One turn moves every row onto another: examples first, then more rows asked
lires: 0, -1, 0, 11, -14, -20, -2, 7, -6, 3, -14, 18
kas: 0, -3, 5, 11, -13, -8, 4, 19, -10, -4, -15, 12
kuvif: 19, 4, 6, 6, -1, -5, 5, 6, 5, -9, -31, 4
Zugu: 22, 16, -9, 9, -15, -1, 2, -6, 16, -11, -15, 17
gifa: 8, 15, 1, 8, 0, -8, 1, 4, -1, -6, -21, -20
kir: 10, 4, -21, 8, -8, -4, 12, 5, 0, -11, -14, -20
nol: 16, 8, 1, 7, -11, -2, 8, 9, 2, -5, 1, 25
bog: 14, 12, -6, 7, 0, -16, -2, 6, -9, -1, -19, -19
Nodov: 14, 8, -6, 5, 6, 2, -4, 20, -12, -6, -17, -1
Bagak: 4, 4, -29, 5, -24, -16, 9, 2, 1, -10, -18, 3
Babip: 7, 22, -17, 8, 9, -2, 0, 9, 5, -10, 2, -6
bola: 32, 9, -17, 7, -16, -6, 1, 7, 1, -7, -12, 16
Ton: 24, 12, -7, 8, -14, 9, 8, 12, 7, -18, -15, 10
Zok: 15, 9, 2, 7, -11, -1, 8, 9, 3, -5, 0, 25
rilo: -2, 12, -33, 11, -6, -9, 4, 1, -4, -11, -3, 14
mopo: 2, 15, -26, 10, -10, -6, 7, 8, -3, -3, 2, 21
nugo: 20, 5, 1, 6, -2, -13, 1, -2, 8, -4, -30, 8
Viv: 9, 13, 10, 11, -22, -15, -11, 1, -5, -3, -7, 5
nuri: 18, 11, -10, 7, -13, -17, -3, 0, -2, -2, -10, -20
Nas: 14, 11, -13, 6, 5, -15, -14, -1, -4, 6, -16, 9
mitu: 2, 4, -24, 5, -23, -6, 14, 11, 0, -17, -19, -2
nedu: -16, 10, -14, 8, -7, -12, 5, 3, -4, -8, -8, -11
koro: -8, 2, 10, 12, -12, -9, 2, 6, 3, -5, -17, 15
tedi: 11, 11, 0, 9, -16, -14, 0, 15, -6, -21, 9, 4
Gosar: 16, 6, -7, 9, -15, 2, 9, 10, 1, -5, -23, 24
Kub: -1, 16, -20, 9, -8, 5, 13, 16, -2, -11, 1, 15
veg: 4, 8, -19, 10, -7, -6, 10, -8, 11, -9, -15, -17
foz: 12, 11, 9, 10, -22, -11, -8, 11, -12, -6, -6, 1
Nug: 15, 9, 2, 7, -11, -2, 7, 7, 4, -5, 0, 25
nobi: 25, 1, -1, 5, -2, -11, 3, 8, -2, -4, -29, 6
gule: 16, 6, -8, 10, -16, -1, 7, 6, 2, -2, -23, 26
buso: 11, 20, -21, 7, 8, -7, -2, 9, 1, -7, 3, -4
fopen: 12, 5, -26, 8, -8, -14, 7, -5, 1, -4, -12, -15
ribif: -13, 9, -19, 7, -8, -18, 1, 1, -7, -4, -7, -8
Ripar: -9, 15, -25, 12, -5, -1, 8, 0, 4, -18, -5, 11
lonak: 10, 14, -2, 10, -16, -22, -5, 4, -1, -16, 10, 9
Nenez: 6, 14, 15, 11, -21, -6, -6, 6, -4, -10, -8, 1
ruk: -2, 11, -29, 11, -5, 0, 10, 12, -7, -18, -4, 9
sol: 13, 7, -6, 10, -15, 2, 9, 6, 5, -5, -24, 25
lepe: -12, 7, -18, 8, -8, -13, 4, 8, -11, -6, -7, -12
Pib: 1, 16, 2, 8, 7, 3, -7, 0, 9, -7, -20, 2
tuz: 7, 23, -19, 8, 9, -7, -3, 3, 7, -7, 3, -3
sufu: -6, 19, -19, 10, -9, 1, 8, 4, 7, -8, 0, 19
sopos: -3, 7, -21, 6, -23, -9, 12, -1, 10, -15, -20, 1
vud: 3, 16, 5, 10, -15, -13, -1, 5, 5, -22, 7, 5
Bepos: 11, 14, -4, 9, -13, -12, -3, -5, 8, -6, -11, -21
fep: 9, 15, -4, 8, 0, -17, -4, -5, 1, 0, -20, -15
telo: 15, 12, -4, 7, -12, -8, 1, 6, 1, -9, -11, -25

Bagak -> sopos
mopo -> sufu
bola -> Zugu
Now these:
sol -> Gosar
Nodov -> Nas
nobi -> nugo
veg -> kir
lires -> koro
gifa -> bog
lonak -> vud
nol -> Nug
foz -> Viv
ruk -> rilo
Babip -> buso
lepe -> ribif
nuri -> Bepos

One turn moves every row onto another: examples first, then more rows asked
Reg: 3, 25, -10, 3, -4, 9, 4, 6, 0, -6, -9, -16, 13, -1, 6, 8, -14, 0, 14, 17, -7
risi: 10, 28, -5, 0, -15, 15, 3, -3, 4, 16, -7, 2, -2, -1, -3, -4, -3, 18, -5, 14, -2
Naz: -1, 29, 1, -7, -8, 13, 16, -8, 7, -6, 0, -13, 1, -7, -1, -15, -9, 8, 5, 16, -3
Sus: 12, 16, -5, 5, 7, 4, 2, -6, 2, -14, 14, 11, 15, 0, -5, 7, 3, 10, -9, 6, -2
Luve: -14, 5, -11, 2, 6, -16, 3, -18, 2, -2, 8, -3, -5, 5, -6, -4, 4, 5, -3, -2, 10
kefep: 16, 16, 2, -12, 1, -8, 6, -4, 6, 11, 6, 8, 2, -17, -8, 6, -3, 3, 2, 11, 11
zof: 4, -1, 2, -2, 12, -10, -11, 13, 2, -7, 10, -21, 1, -6, -2, 6, -11, -12, 4, 1, -3
nog: 1, 10, -6, 9, -7, 6, -11, 14, 10, -6, 9, -27, -12, 14, 4, 2, -2, 3, -14, -3, -8
Gakog: -10, 8, 1, 9, 4, 4, -11, -1, 10, -16, -1, -20, -7, 6, 3, -2, -18, -12, -3, -5, -11
zuda: 6, 16, -10, 3, 1, 2, 5, 17, 8, 5, 14, -21, -6, 2, 4, -1, 16, 9, -11, -1, 5
legef: 8, 5, -9, 0, 0, 1, 8, -8, 13, 4, -8, -8, 14, 17, -18, -5, -1, 3, 11, 13, -3
sisa: -2, 15, -9, 12, 1, 5, 9, -4, 4, -10, 11, 2, 0, -14, 7, 9, -8, 17, -15, -5, 4
Kitel: 4, -5, -2, 1, 3, -11, -11, 14, 4, -2, 6, -12, 3, 6, 5, 15, -6, -15, -2, 0, 0
zudag: 21, -5, 7, 11, -5, 16, -9, 3, 13, 14, 5, 2, 3, 3, -7, -2, -11, -3, -8, -4, -2
kuni: 8, 17, -9, -5, -5, -5, -12, 16, 6, 1, -14, -7, 2, -5, 10, -11, -17, 3, -17, -2, 9
kesak: -3, 19, -2, -12, -6, 1, -12, 10, 17, 13, -9, -6, -5, -3, 10, -9, -9, -8, 9, -2, 12
busi: 5, 25, -20, 6, -9, 19, -2, 5, -3, -2, -5, -9, 14, 0, 8, -1, -17, -7, 2, 10, -4
relas: 11, 20, -15, 12, -3, 2, -7, 9, 7, 19, -6, 5, -9, 10, -9, 7, 1, 9, -1, 13, -3
surof: 2, 17, 8, 16, -9, 11, 16, -12, 7, 5, 17, -9, -3, 12, 4, 9, -5, -10, 8, -3, -9
Sipok: 11, -4, 15, 6, -3, -6, 0, -5, 9, 13, 12, 3, -7, 7, 0, 4, -1, 3, -13, -12, -6
Vezin: -6, 13, -3, -2, -17, 5, 8, -14, 12, 1, -4, -12, 11, -6, -3, -19, -5, 1, -7, -1, 19
Zedef: -7, 0, -4, 11, -15, 1, 1, -10, 22, 2, 0, -11, -1, 16, -8, 0, -25, -3, -1, -8, 0
lofo: -5, 11, -20, -10, 10, 5, -9, 4, 17, 5, -3, -20, -1, -1, -12, -5, -5, 3, 5, -9, 4
Nivut: 9, 13, 3, 19, -7, 7, 13, -19, 0, 0, 15, -11, -2, 5, -3, 1, 2, -6, -5, -1, -16
Vopab: 4, 14, 6, -1, 10, -3, -2, -11, -1, 0, 6, 10, 19, 7, -8, -5, -3, -12, 4, 11, -1
difes: 9, 4, 2, 14, -9, -5, 0, 3, -3, -2, -7, -10, 9, -1, 5, -12, -20, 5, -24, 8, 4
riv: 1, 25, 5, 6, -15, -4, 2, 1, 5, 15, -7, -15, -18, -3, 6, -12, -8, -15, -4, -3, 9
kage: 7, 19, -2, 3, -12, -5, 0, -1, 9, 10, -5, -21, -29, -7, 8, -9, -13, 1, -7, -1, 4
dib: 9, 16, 3, -2, 6, -8, 0, -11, -3, 4, 3, 12, -6, -18, -7, -3, -5, -7, 4, 7, 10
divot: -9, 11, 14, 2, -5, -16, 8, -8, 15, 7, 12, -5, -14, 8, -2, 9, 1, 0, 4, -1, -8

risi -> nog
zudag -> relas
lofo -> Luve
Now these:
Kitel -> kefep
Reg -> zof
Vopab -> kesak

